128 stands for zero in the data rows.
Some points, one per row:
c(178, 99, 160, 133, 107, 113, 109, 152, 99, 93, 93, 126, 107, 144, 103, 154)
c(110, 129, 119, 121, 141, 139, 134, 120, 108, 123, 152, 114, 140, 113, 135, 111)
c(164, 59, 133, 152, 110, 111, 95, 148, 96, 3, 144, 173, 96, 97, 157, 126)
c(197, 187, 116, 255, 160, 91, 107, 137, 145, 161, 168, 144, 170, 101, 158, 127)
c(106, 134, 120, 171, 149, 103, 139, 126, 129, 128, 137, 122, 168, 103, 135, 109)
c(76, 58, 81, 104, 161, 112, 81, 152, 71, 0, 216, 194, 115, 73, 157, 60)
c(186, 30, 139, 160, 101, 116, 91, 143, 74, 0, 148, 174, 95, 82, 171, 127)
c(111, 204, 78, 222, 164, 102, 115, 142, 218, 161, 209, 176, 117, 114, 161, 112)
c(54, 65, 161, 5, 92, 132, 155, 149, 126, 85, 92, 93, 73, 146, 81, 142)
c(14, 93, 115, 0, 97, 172, 157, 124, 170, 106, 162, 122, 48, 131, 131, 124)
c(164, 127, 138, 136, 118, 111, 98, 151, 137, 109, 111, 148, 104, 151, 107, 146)
c(39, 89, 114, 66, 107, 135, 157, 128, 181, 88, 161, 143, 76, 108, 157, 119)
c(151, 61, 128, 141, 114, 113, 94, 143, 99, 4, 147, 171, 103, 98, 153, 120)
c(217, 240, 104, 209, 169, 125, 101, 109, 152, 250, 106, 160, 182, 174, 120, 133)
c(10, 67, 124, 0, 94, 165, 186, 98, 156, 110, 124, 111, 100, 114, 146, 116)
c(186, 159, 145, 195, 133, 112, 123, 129, 124, 177, 100, 114, 157, 137, 117, 147)
c(161, 53, 135, 151, 99, 118, 96, 151, 105, 2, 162, 167, 74, 93, 170, 134)
c(0, 203, 4, 118, 207, 125, 117, 105, 233, 120, 237, 230, 158, 105, 181, 37)
c(67, 150, 104, 77, 130, 137, 153, 110, 189, 175, 122, 143, 125, 144, 133, 119)
c(128, 63, 160, 155, 110, 85, 118, 165, 115, 38, 111, 124, 111, 104, 113, 137)
c(240, 101, 138, 255, 165, 45, 67, 161, 57, 21, 99, 166, 210, 91, 128, 112)
c(231, 120, 177, 218, 115, 89, 100, 167, 90, 110, 90, 112, 124, 138, 99, 167)
c(248, 163, 167, 255, 147, 121, 137, 103, 43, 208, 95, 56, 230, 103, 130, 144)
c(88, 198, 106, 48, 113, 198, 155, 103, 200, 255, 168, 113, 67, 167, 138, 151)
c(201, 102, 112, 43, 122, 173, 80, 94, 68, 84, 75, 189, 138, 166, 134, 119)
c(0, 88, 77, 0, 160, 136, 179, 113, 153, 61, 180, 125, 138, 96, 125, 49)
c(116, 182, 94, 196, 155, 108, 117, 141, 194, 151, 186, 163, 116, 121, 150, 118)
11 more points follow, each with its number after it:
c(239, 99, 187, 158, 93, 115, 99, 156, 73, 111, 65, 111, 106, 156, 93, 179) 0
c(132, 95, 155, 110, 126, 149, 155, 106, 47, 127, 107, 60, 178, 102, 121, 119) 1
c(128, 90, 161, 158, 99, 117, 143, 144, 133, 107, 132, 98, 100, 102, 137, 151) 2
c(109, 110, 131, 98, 107, 139, 144, 121, 151, 131, 121, 125, 107, 128, 138, 137) 3
c(166, 126, 141, 114, 112, 158, 123, 122, 96, 142, 131, 110, 111, 135, 132, 144) 4
c(86, 67, 95, 97, 152, 112, 98, 148, 76, 0, 192, 175, 118, 90, 145, 76) 5
c(24, 97, 116, 29, 121, 165, 167, 113, 126, 109, 171, 96, 104, 104, 137, 104) 6
c(79, 205, 109, 56, 113, 191, 158, 106, 216, 255, 171, 107, 68, 165, 134, 150) 7
c(3, 255, 46, 53, 197, 168, 173, 75, 221, 255, 151, 127, 191, 174, 116, 77) 8
c(154, 108, 147, 151, 111, 121, 125, 136, 125, 115, 119, 122, 114, 122, 133, 144) 9
c(117, 176, 111, 151, 123, 120, 139, 124, 224, 203, 122, 159, 106, 151, 143, 146) 10
Which three of these numbered points are nearest to each point below by angle, seen from the average point of the first points? Their numbers follow each, nearest first.
c(0, 105, 35, 23, 182, 154, 204, 110, 189, 46, 255, 106, 117, 15, 189, 12) > 6 5 8
c(120, 105, 143, 112, 134, 149, 156, 99, 56, 133, 119, 75, 181, 102, 130, 111) > 1 4 6
c(187, 98, 163, 138, 105, 115, 105, 152, 99, 93, 93, 125, 105, 145, 103, 157) > 0 9 4
c(194, 84, 175, 195, 88, 109, 120, 150, 118, 96, 113, 113, 93, 111, 139, 170) > 9 0 2
c(198, 157, 173, 45, 133, 158, 139, 89, 27, 245, 0, 61, 227, 211, 36, 148) > 4 1 0
c(111, 190, 113, 149, 118, 121, 140, 125, 247, 228, 114, 151, 103, 158, 133, 155) > 10 7 8
Here are 11 other points, each followed by its number:
c(172, 57, 141, 152, 98, 121, 98, 147, 97, 14, 149, 160, 83, 98, 162, 140) 0
c(106, 160, 107, 163, 152, 132, 132, 128, 135, 142, 191, 121, 132, 106, 145, 110) 1
c(59, 217, 38, 148, 198, 121, 125, 105, 194, 172, 185, 192, 185, 125, 155, 65) 2
c(60, 102, 118, 95, 113, 132, 148, 129, 171, 101, 158, 136, 92, 110, 149, 121) 3
c(42, 178, 50, 122, 179, 128, 122, 112, 193, 129, 201, 189, 148, 112, 163, 69) 4
c(94, 150, 93, 76, 157, 144, 119, 103, 122, 140, 117, 153, 169, 145, 123, 93) 5
c(130, 162, 103, 36, 127, 163, 125, 80, 161, 203, 47, 171, 157, 187, 123, 122) 6
c(64, 148, 114, 10, 120, 199, 168, 82, 127, 208, 136, 89, 124, 146, 127, 123) 7
c(211, 221, 112, 198, 156, 132, 104, 110, 144, 236, 103, 145, 177, 165, 122, 139) 8
c(66, 48, 181, 0, 67, 140, 163, 159, 126, 89, 87, 77, 36, 156, 77, 165) 9
c(255, 95, 212, 159, 79, 118, 86, 158, 38, 122, 26, 96, 107, 181, 71, 205) 10
Which three of these numbered points are nearest to each point below by angle, seen from the average point of the first points? Their numbers follow each, nearest first.
c(212, 236, 99, 206, 166, 130, 94, 110, 149, 237, 112, 160, 181, 168, 126, 133) > 8 2 6
c(30, 184, 46, 108, 184, 131, 128, 105, 195, 140, 194, 189, 158, 119, 159, 65) > 4 2 5
c(0, 107, 66, 0, 172, 173, 161, 88, 101, 88, 139, 138, 161, 144, 100, 39) > 5 7 3
c(105, 133, 113, 0, 128, 182, 144, 72, 102, 182, 47, 135, 165, 187, 104, 114) > 6 5 7
c(74, 199, 84, 156, 164, 113, 140, 117, 211, 198, 148, 153, 160, 132, 137, 104) > 2 4 1
c(255, 103, 202, 161, 90, 111, 93, 157, 56, 129, 29, 103, 117, 176, 74, 193) > 10 8 0
